Each path is a new rotation, seen through one point. The rows after it are directions, each followed by how far the rotation turns it, in degrees a step (0 if it stays put).
Each turn is a multiple of 5 degrees from 10 to 175, or 0.
Each row of a path follows its step; steps can be skipped.
Rotation 1:
step 3: [ 23.9   2.3  -9.6  -6.3   4.8 -25.1 -12.2   0.9  14.6  12.2 -29.4  10.1
  -8.6  15.3   0.4  34.5  14.1 -10.3   6.5   3.5  21.6  -2.4  -2.2  -3.7
  11.8 -15.1 -18.7   2.3  -5.8   7.5  -4.1   6.2  44.9  21.5  -8.5  10.7
  -1.0]
step 5: [ -8.2   3.6  21.4   2.6 -12.2  23.3 -11.9  10.5  16.4  36.2 -20.6 -25.3
 -27.8  -5.4 -24.6  13.3  -3.9 -12.3  -1.3   4.7 -17.5 -17.5 -18.8 -20.9
   6.2 -25.3 -12.9   0.7   4.6  14.2  -2.3   1.4   6.9  -4.7 -13.9  -1.5
  -9.6]
step 7: [ 27.1   0.3 -12.8  -1.7  -7.8 -20.7 -32.5 -11.9   5.5   7.5 -12.6  -3.6
  -9.5  -0.7 -15.5  34.7  -6.6  -6.8   4.0  10.3   1.1   5.5  -5.3   1.1
 -19.9  -7.3   2.3  14.1   0.7   7.6  -2.9  -4.9  46.4  17.3   1.7  26.8
  -9.1]
step 9: [ -3.8   5.6  20.3 -11.5  10.5  27.3  -9.2   2.3  37.4  26.1 -11.5 -14.8
 -17.0  21.0 -26.8  19.4  19.2 -18.1  26.2   6.6 -11.0  -2.5  -8.5 -12.6
  -3.8  -6.6  -7.9   1.8   9.3   7.5  10.8  -3.5   2.3  -9.9 -18.2   7.0
 -17.4]
step 10: [ -5.2  -7.2   0.6 -22.3  15.8 -15.4 -32.2  17.7  17.3  -7.8 -19.2 -22.9
 -11.5  -1.5  -2.0  -3.2 -12.0 -14.5   0.8  -4.1  26.9 -16.3   4.3 -15.5
   2.1  -6.1  -6.6 -12.2   8.4 -14.4 -11.6   4.9  39.9 -12.6   4.5  28.2
  -6.6]
step 11: [  9.0  -1.7 -14.4   6.5 -12.2   0.7 -31.9 -19.5  21.8   8.1 -12.0   6.0
 -10.3  -7.9 -14.8  40.5 -23.2   1.7  -5.5  19.4  10.6   6.8 -11.0   2.4
 -29.2 -13.0  -2.7  15.4 -11.7   7.5  -1.7  14.9   2.9  -0.9   5.6  31.5
   0.8]
step 12: [  5.2 -20.3  18.6   8.5 -11.5  -5.5  -3.8  19.3   5.8  24.9 -12.6  -7.2
 -12.7  24.7   4.6  21.7   8.1  -1.9  24.9  28.5  16.6 -21.0  -7.9 -31.0
  -3.2   4.0 -27.7  15.6 -11.0   8.3  -7.6   4.0  10.3   0.3 -16.5  -2.9
  15.2]
step 14: [  1.0  -6.2   6.1 -26.6 -10.7   5.9 -14.4   5.6  21.9  -1.9 -18.6 -14.4
 -14.9 -19.5 -13.7  15.2 -26.8 -20.2 -16.2   8.4  23.2 -20.3  -8.2  -1.9
   8.9 -12.8 -10.0   0.2  20.4   9.8 -20.6   4.2  35.3 -11.0   9.1  13.7
   3.5]
step 15: [  4.6  -1.1  -7.8   4.3   3.1   3.4 -24.4  -0.2  15.9  14.6 -33.3  -5.8
 -10.7   6.6  -7.1  37.4  -4.6  10.2   1.0  21.0  17.7  -9.3  10.0  -7.7
  -4.4 -10.7  -5.7  16.3 -36.9  -4.1   2.1  20.2 -20.0   5.6  10.9  28.8
  -0.4]
step 16: [  5.1  -7.8  13.9  -0.6  -4.4 -14.3 -14.0   0.8  -2.7  34.8  -5.8  16.5
 -16.7  18.3 -19.5   3.4   6.9   7.9  32.1  22.7  15.3 -13.7 -15.8 -20.3
  -3.8   6.6 -22.5  -1.2  -3.2  19.8   2.8  -6.7  35.3   8.9 -16.3   8.6
  -7.7]
step 17: [ 17.4  23.6   6.4   5.0  -6.7   8.3   1.6   1.9  28.3   0.8  -6.7 -17.5
 -17.2  28.1 -22.3 -10.3  -9.2  -6.0  -3.3   0.9  -1.4 -23.2 -17.8  -5.3
 -12.7 -15.7 -16.6   3.9   3.6 -34.0 -27.1   2.2  19.3 -14.0   0.3  24.7
  -4.1]
Directions:
[ 1.8  8.8  2.6  4.3  5.1 -7.5  4.7 -5.1 -4.0 -6.1 -3.1  2.3  1.0 -8.8
 -4.1 -2.2  7.8 -1.6  6.6 -4.4  7.9  2.6  1.7 -0.6 -5.5  4.4 -4.2 -2.3
  5.4 -6.0 -1.6 -4.3 11.0 -3.6  1.4  4.4 -6.1]
110
[-0.2  7.3  2.5 -1.9 -1.1  2.4 -3.6 -6.5  9.5  1.9 10.0 10.0 -3.8 -1.0
  0.3  1.6  1.9  1.3  3.9 -2.4 10.5  0.5 -9.0  6.0  5.4  1.2  1.0 -2.6
  6.7  1.3  2.8  3.3 -1.8 -0.3  0.4 -1.4 12.4]
140
[ 1.8 -2.0  1.7 -6.1  4.6 -8.3  0.8  4.5  0.7 -2.3 -5.0 -2.4 -1.6 12.7
  0.9  0.8  5.5  2.2  9.6  0.3  2.9  0.5  5.4  2.9  5.3  3.4  8.1 -5.1
 -1.4  2.3 14.4 -6.5  0.4  4.5 -1.5  3.0  2.1]
115
[ 2.2  2.0  6.8 -7.7 -6.0 -0.9  8.7 -1.1 -1.1 -2.3 -4.7  6.6  2.8  2.4
 -8.9 -3.7 -3.3 10.6 -2.7  5.6  8.0 -3.2  5.1  5.8  7.8 -3.5 -7.8  0.6
 -6.3  4.2 -5.8  0.2 -2.9 -0.5  2.1  0.9 -3.6]
25
[ -0.8   4.4  -0.4  -1.4  -0.7   2.7  -0.8  -2.3  -3.0   3.3  -2.9   2.5
   0.4  -2.8  -5.7   9.9   3.7   3.4  -5.2  -3.7  -3.3   9.7  -1.5   1.6
   1.4 -13.4   1.7   0.5   0.4   6.5   4.0  -6.0   7.3   2.3 -14.6  -4.1
  -1.5]
170
[  0.2 -10.2  -9.2   1.7  -0.1  -5.0  -8.2  -6.6   1.5  -4.3  -1.6   7.1
  -0.5  -7.0   3.1   8.6   0.5  -2.9  -5.0  -2.6   3.3   0.6   4.9   5.4
  10.3   5.1  -1.4   7.6  -9.1  -2.1   1.3  -2.4   2.9   1.0   2.5   4.2
  -1.1]
90
Rotation 2:
step 0: [ 17.1  -1.8  -9.3  -3.9  13.9   6.3  -5.8 -43.3  14.1  15.9  15.1 -16.9
  -6.3 -11.7 -12.8  -2.5   3.8  -9.1  -7.0 -18.0  10.6 -21.3  -1.9  11.9
  -1.0   6.5 -31.8   1.2  12.7   8.6   3.3  -1.5 -11.7 -14.7  -0.2 -23.9
 -28.9]
step 1: [  9.1  12.3   9.7   2.1  -3.5  -4.2   2.4  -8.8   4.4  26.7  24.2  11.0
  23.3   0.3   5.7 -23.6   5.0   8.6  -7.9 -49.6   2.0  -2.7  21.5  11.5
  11.3  18.9  18.9 -14.8  -6.2  10.6 -16.1  10.2  -4.9   2.7  14.4  -6.7
   8.2]
step 2: [-11.4  -4.2  24.2   1.4  15.0  -1.1  10.8   3.8 -35.9  -1.5  16.1   8.8
  -2.4  12.1  -6.2  11.6 -23.9   5.5  -5.8 -18.4  25.7  26.4  15.7  15.7
 -26.1  -8.3  15.1 -12.9  14.7   6.5 -16.0 -17.3   5.4   9.1 -12.8   4.2
   3.5]
step 5: [ -2.2  -3.5   9.5  -8.9   5.4  13.0  -4.2  -8.8 -29.9  -8.1  35.0  11.2
 -15.9  -7.0 -23.7   9.0 -12.1  14.7  13.2  -5.7   3.1 -23.9  -3.3   5.2
   6.8   9.3 -15.0   2.2 -11.6 -34.1 -15.7 -17.1  19.8  -4.7 -14.0 -19.2
  -1.9]
step 6: [ 19.3 -21.3  -8.3  12.3   5.8   7.8 -18.8 -22.5   0.3  11.0  24.7   6.2
 -13.5  -2.8   5.5  -9.2 -17.5 -23.4   9.6  -5.9 -14.8   2.8  42.0 -17.0
  19.6   5.4 -13.2   2.4  13.2   9.2  -4.3 -19.1   2.5  -5.6  12.6 -15.0
 -10.1]
step 8: [-19.6  13.6  23.2 -21.6 -12.2  15.3  19.0 -13.5 -10.6  -4.6  15.8  14.0
   6.8  -9.9   5.8  -4.4  12.6   2.1  -4.8 -19.6  -4.6  21.3 -19.0  16.0
  -9.6 -19.0 -10.4 -32.0  -2.2  -2.7  -9.9 -32.5  -4.7  -2.4 -15.4 -12.5
   6.5]
step 11: [ -7.2  -1.8  -8.0  -8.3 -11.3   3.0  28.8  -3.6  -9.6  -0.5  30.7   1.4
  -4.6  12.3 -11.3 -21.5   9.2  -7.9  -1.7  -4.7 -16.0   0.5  -4.0   9.7
  15.0  24.2 -29.3  13.2 -32.6  -1.2  -8.4 -10.8  -4.4   6.6   2.7 -34.1
 -14.5]
step 13: [ 20.8   4.7  20.8   5.0   3.1  14.2 -22.7  -8.3 -36.7   5.1  -0.3 -15.6
  14.1 -24.5   7.0   2.8 -20.4 -13.3 -13.6 -17.9   3.5   1.5 -17.3  10.5
 -16.1  -9.1 -15.1  -1.8  11.5  24.3   2.5 -16.8   6.4 -11.9  23.1   6.7
  -5.7]
step 14: [ -3.8  -1.5  11.1 -13.4 -11.1 -10.2   6.6  -8.2 -18.0   4.2  10.7 -10.7
  19.2  18.1   3.2 -25.2  -0.6  -5.2 -11.5 -13.1 -32.2  -6.0  -7.3 -15.9
  -4.9 -10.7  -8.9 -40.5  -6.6  16.2  -4.7  -9.5 -26.1  26.7   4.9   5.3
  -6.0]
step 18: [ -8.1 -12.9   8.9  -2.0   5.0   3.4   5.1   2.6 -17.0 -18.9   8.7   8.3
 -26.9   7.3  -9.3   9.9 -30.9  19.9  -7.4   3.2  20.3   8.9  -2.3  14.2
   6.2 -27.2  -1.2  10.0 -14.8  29.8 -17.7 -24.9   1.2  11.1   6.3 -13.7
 -22.8]
step 19: [ 18.8   6.0  12.8 -18.1  -7.9  15.6 -12.5 -13.1   5.2  11.2 -12.5 -21.0
  -5.3 -41.4 -11.8  -8.5  -1.0   9.2 -11.4   7.7 -10.4   4.7   9.1  -0.2
  17.5 -17.2 -13.1 -16.3   0.0  12.2   5.5 -34.8 -17.0  -6.4  16.1 -18.8
  -7.4]
Directions:
[ -0.5   4.1   3.5  -5.1  -4.0   6.7  -2.4   3.0   3.5  -4.7  -7.1  -5.6
   0.8   1.0  -2.4   3.9  -7.1   5.9  -6.9   3.3  -5.1 -11.7  -5.0  -8.8
   0.9  -2.1  -2.4 -12.0  -0.3  -0.5  -1.2  -0.3  -2.6  -4.8  -7.3   3.2
  -5.1]
70
[  3.1  -4.4  -1.0   5.1  -7.1  -0.2  -2.5   3.0   7.3   3.4   9.0  -2.4
   5.4  -0.7   3.9  -1.7   9.9  -0.4  -4.5   3.4  -4.3  -0.7   8.3 -11.2
  -5.0   0.4  -1.4  -3.8  -6.4   3.0   3.7  -5.1  -5.4   0.1  -1.1  -9.9
   5.4]
135
[-0.4 -9.3  6.7 -2.3 -2.7 -8.6  6.7  0.2  0.9 -2.0 -2.3 -1.5 -9.1  5.7
  3.3 -3.3 -5.3  2.6 -8.6 -1.3 -8.0  1.3  2.6 -2.7 -1.0 -0.7 -4.7  9.8
  5.8  3.2  9.6 -0.9 -2.9  6.8 -2.5  1.6 -5.4]
95
[ -6.5  -4.7   2.9   6.7   6.7   7.5  -0.4   9.3  -5.6  -0.3   0.5  -4.7
  -3.0   1.1  -2.3   3.3  -0.8  -9.2   6.7  -5.2   1.9  -2.9  -2.3 -12.3
   3.8   2.4   2.6  -2.3   5.9   7.1  -0.1   0.5   0.0  11.0   2.3  -1.6
   0.8]
95
[-11.6   5.2   1.8  -0.7  -0.5   1.5  -0.8  -3.4   2.4   0.6   7.3  -3.9
  -3.3  -1.6  -1.1  11.9   2.6  -1.5  -1.5  -3.6  -1.9  -6.1  13.6   6.6
  -2.9   0.5   5.9   1.4   6.0  -1.6   3.7  10.1  -5.6  -2.9  -2.7   0.4
  -1.2]
10
[-1.0 -2.7  6.8  0.0 -0.3  9.0 -1.0  4.4 -0.9  0.4 -3.8 -1.2 -4.7 -8.0
  0.0 -9.1  6.0  3.5 -9.6 -4.9  5.0 -1.8  7.2  4.0  4.7  1.8  0.7 -3.0
 -0.6 -9.0  5.1 -1.4 11.9  3.6 -2.7  1.9  6.6]
100
[ 7.9  9.1  2.7  5.6 -1.5 -9.2  0.5 -3.9 -4.0 -1.5  0.5 -0.9 -8.4 -0.2
 -0.6 -5.9  8.4 -1.1  1.3 -9.3  0.4  3.5 -0.5 -4.9 -0.3 -6.6 -1.4 -9.0
  7.7  5.8 -1.7  5.8  0.8 -5.1 -7.3  1.9  2.0]
55
[ -3.7   6.2   1.1  -2.0   6.6  -7.0 -10.0   1.9  -2.2 -10.5   0.0   2.7
   0.3  -1.9  -1.4  -5.6   7.0  -0.2   4.4   3.3   0.8   0.2  -2.1  -2.4
  -4.2   4.0   0.2  -3.0  -0.3 -11.2  10.7  -4.0  -8.8   5.5   1.6   2.4
  -6.3]
65
